Each row has a name. After each piece below comes the name of the row it's from, unless a question asks for something else. Each question is about the rows just above it.

Columns, left to right: Y L Q G E Z W M
[ 96 110 114 122 159 151 126 143] : N
[ 64  92  94 115 194 176 121 154] : V
[ 96 110 114 122 154 152 121 146] : B
[ 64  92  94 115 194 136 121 154] : T
[113 116 155 147 121 103 164 127] : F
asked: [ 64  92  94 115 194 176]	V
[154 146] is in which column, read top down?	M
[96 64 96] is in which column, read top down?	Y
[64 96] is in which column, read top down?	Y

Columns, left to right: A S K H
[198 133 177 125]  C
[184 134 177 126]  J
[177 127 151 125]  X
[186 136 136 126]  R
[135 177 126 125]  D
asked: [126 125]	D
asked: [136 136]	R
asked: [134 177 126]	J
Which column holds [184 177] top down?	A
asked: [177 125]	C

Columns, left to right: rezo Voru rel Lok
[ 96 129 214 117] : lem
[128 131 128 131] : bedu
[ 96 129 214  83] : fibu
[117 131] is in which column, read top down?	Lok
Which column holds [ 96 128] top down?	rezo
Which row holds [131 128]?	bedu

Columns, left to right: Puvup Niseb dozo duboz netip tasu
[132 128 135 140 135 142] -> duz
[181 128 137 130 142 149] -> vikuz
[132 128 140 139 131 141] -> sir
[176 128 131 129 133 133] -> tonan
[135 128 143 129 134 146] -> bonem
[142 128 140 129 130 138] -> Gisif
[147 128 133 138 133 136] -> muzuf
[135 128 143 129 143 146] -> pona
[140 132 128 135 132 136] -> gor
Which row holds [135 140]?	duz
The row with [131 129 133 133] is	tonan
The row with [132 128 140] is	sir
[130 133] is in which column, read top down?	netip

Columns, left to right: Danad sugun Pitun gudu gik vegu kefo Sep
[140  92 148 121 130 134 149  96]  Tam
[196 156 163 159 198  76 151 162]  gub
[117 105 140 138 122 130 151  90]  lekif
Which column holds this, read top down? [ 76 130]	vegu
Which column holds [198 122] top down?	gik
[130 198] is in which column, read top down?	gik

Columns, left to right: tob buti Kulep Sopo Zomu
[201 191 147 148 199] : bup
[ 81  74 149 111  89] : Fase
[131 123 123 122 129] : kerid
[136 123 123  81 125] : Tedu
Which column holds this, read top down? [199  89]	Zomu
Where do [131 123 123 122 129] appear?	kerid
Which column holds this, read top down? [ 81 131 136]	tob
Which column holds [201  81 131] top down?	tob
Which column holds this, read top down? [201  81]	tob

Columns, left to right: kitat moreb Ditef figo risaf
[139 163 142 140  88] = rugub
[148  93 113 179  65] = fivu
[178 170 122 176  78] = Pem
[ 91 145  93  92  84] = zakaz
[165 106 168 167 161] = rasim
[139 163 142 147 127] = lesi
[ 90 145 172  90  88] = deka
[ 78 161  96  78 176] = mimaz
[ 99 167  86  99 177] = zaguk
Which column holds this, read top down? [113 122  93 168 142 172  96]	Ditef
[145  93] is in which row?	zakaz
asked: [140  88]	rugub

Columns, left to right: Kesa timu Pifo gedud fekag
[135 122 126 134 130] = guk
[210 210 199  87 193] = ronon
[164  96 117 126 129] = mugi
[119 134 163  96 117] = vas
[131 125 126 128 126] = lofo
Which row holds [164  96 117 126]?	mugi
Which column holds this, read top down? [117 126]	fekag
Which column holds [ 96 134 125] top down?	timu
asked: [163  96 117]	vas
asked: [131 125]	lofo
Which column holds this, read top down? [ 96 128]	gedud
[131 125 126] is in which row?	lofo

Columns, left to right: tovim geda bok monu pasan
[122 173 110 129 178] = bato
[151 155 130 134  76] = mezo
[ 94 157 140 120 121] = Maf
[128 128 128 129 127] = rof
[127 128 118 144  91] = nogu
[106 102 102 149 102] = nurat
[121 136 191 111 119] = nado
Which column holds [173 155] top down?	geda
[178  76] is in which column, read top down?	pasan
Which row holds [129 127]?	rof
Which column holds [155 157 128 128] top down?	geda
Which row holds [136 191 111 119]?	nado

Columns, left to right: nava nudiv Segi Ziso kig zupir
[149 125 112 151 125 191]  nago
[145 125 120  69 125 144]  Nosa
[167 133  83 125 133 142]  Suz
[130  83 125 133 129 175]  Dem
Which column holds this, read top down? [ 69 125 133]	Ziso
asked: [130  83 125 133 129 175]	Dem
asked: [149 125]	nago
[133 129] is in which column, read top down?	kig
[133  83 125 133] is in which row?	Suz

Columns, left to right: lubo Zan gib miz Fuf
[128 128  64 135  71]  Vog
[129 131 179 131 187]  sabut
[131 133 165 128 198]  Nobop
[128 126 127 132  99]  gubu
[128 129  62 133  83]  bavu
[129 131 102 128 178]  Nug
[129 130 172 132 181]  Besib
[129 130 172 135 121]  kadad
[128 126 127 139  87]  fulun
[129 129  78 133  81]  Tuti
[178 131 187 135 117]  zarok
asked: [135 121]	kadad
[129 129 128 129 178] is in which column, read top down?	lubo
Which column holds [135 139] top down?	miz
[179 131 187] is in which row?	sabut

Columns, left to right: vokem Vege fitep vos Nurap loke
[ 96  52 154 135  52 164]  gufo
[184 161 182 139 119  99]  ladok
[135  53 123  97  52 154]  pedit
asked: [ 97  52 154]	pedit
asked: [135  53 123]	pedit
[135  52] is in which row?	gufo
Which column holds [ 96 184] top down?	vokem
[ 52 161] is in which column, read top down?	Vege
Where do [139 119] appear?	ladok
asked: [135  53 123  97]	pedit

Columns, left to right: Met Movuk kezik gar pilig Mev ses giluf tev Sazas
[ 58  77  82 152 132 122 129 134 135 134] = makob
[ 90 101  58  77  83 152 117 107 184 179] = Tilek
[ 83 119  57  79  78 160  98 131 161 147] = fuve
asked: [ 58  77  83 152]	Tilek
Which column holds [122 152] top down?	Mev
Which column holds this, read top down? [134 107]	giluf

Columns, left to right: beru vozi luku lobem ver
[102 155 191  93 124] : dipe
[140 169  55 183 122] : Ges
[155  99  64 174 122] : Bisez
[153 111 199  76 123] : foli
[140 112  93 191 122] : mude
[164 102 193  72 124] : Parub
[153 111 199 192 122] : sot
[177 122 189  95 124] : zepa
[174 122] is in which row?	Bisez
Which column holds [ 55  64 199  93 193 199 189] top down?	luku
Which column holds [ 72 192  95] top down?	lobem
asked: [191  93]	dipe

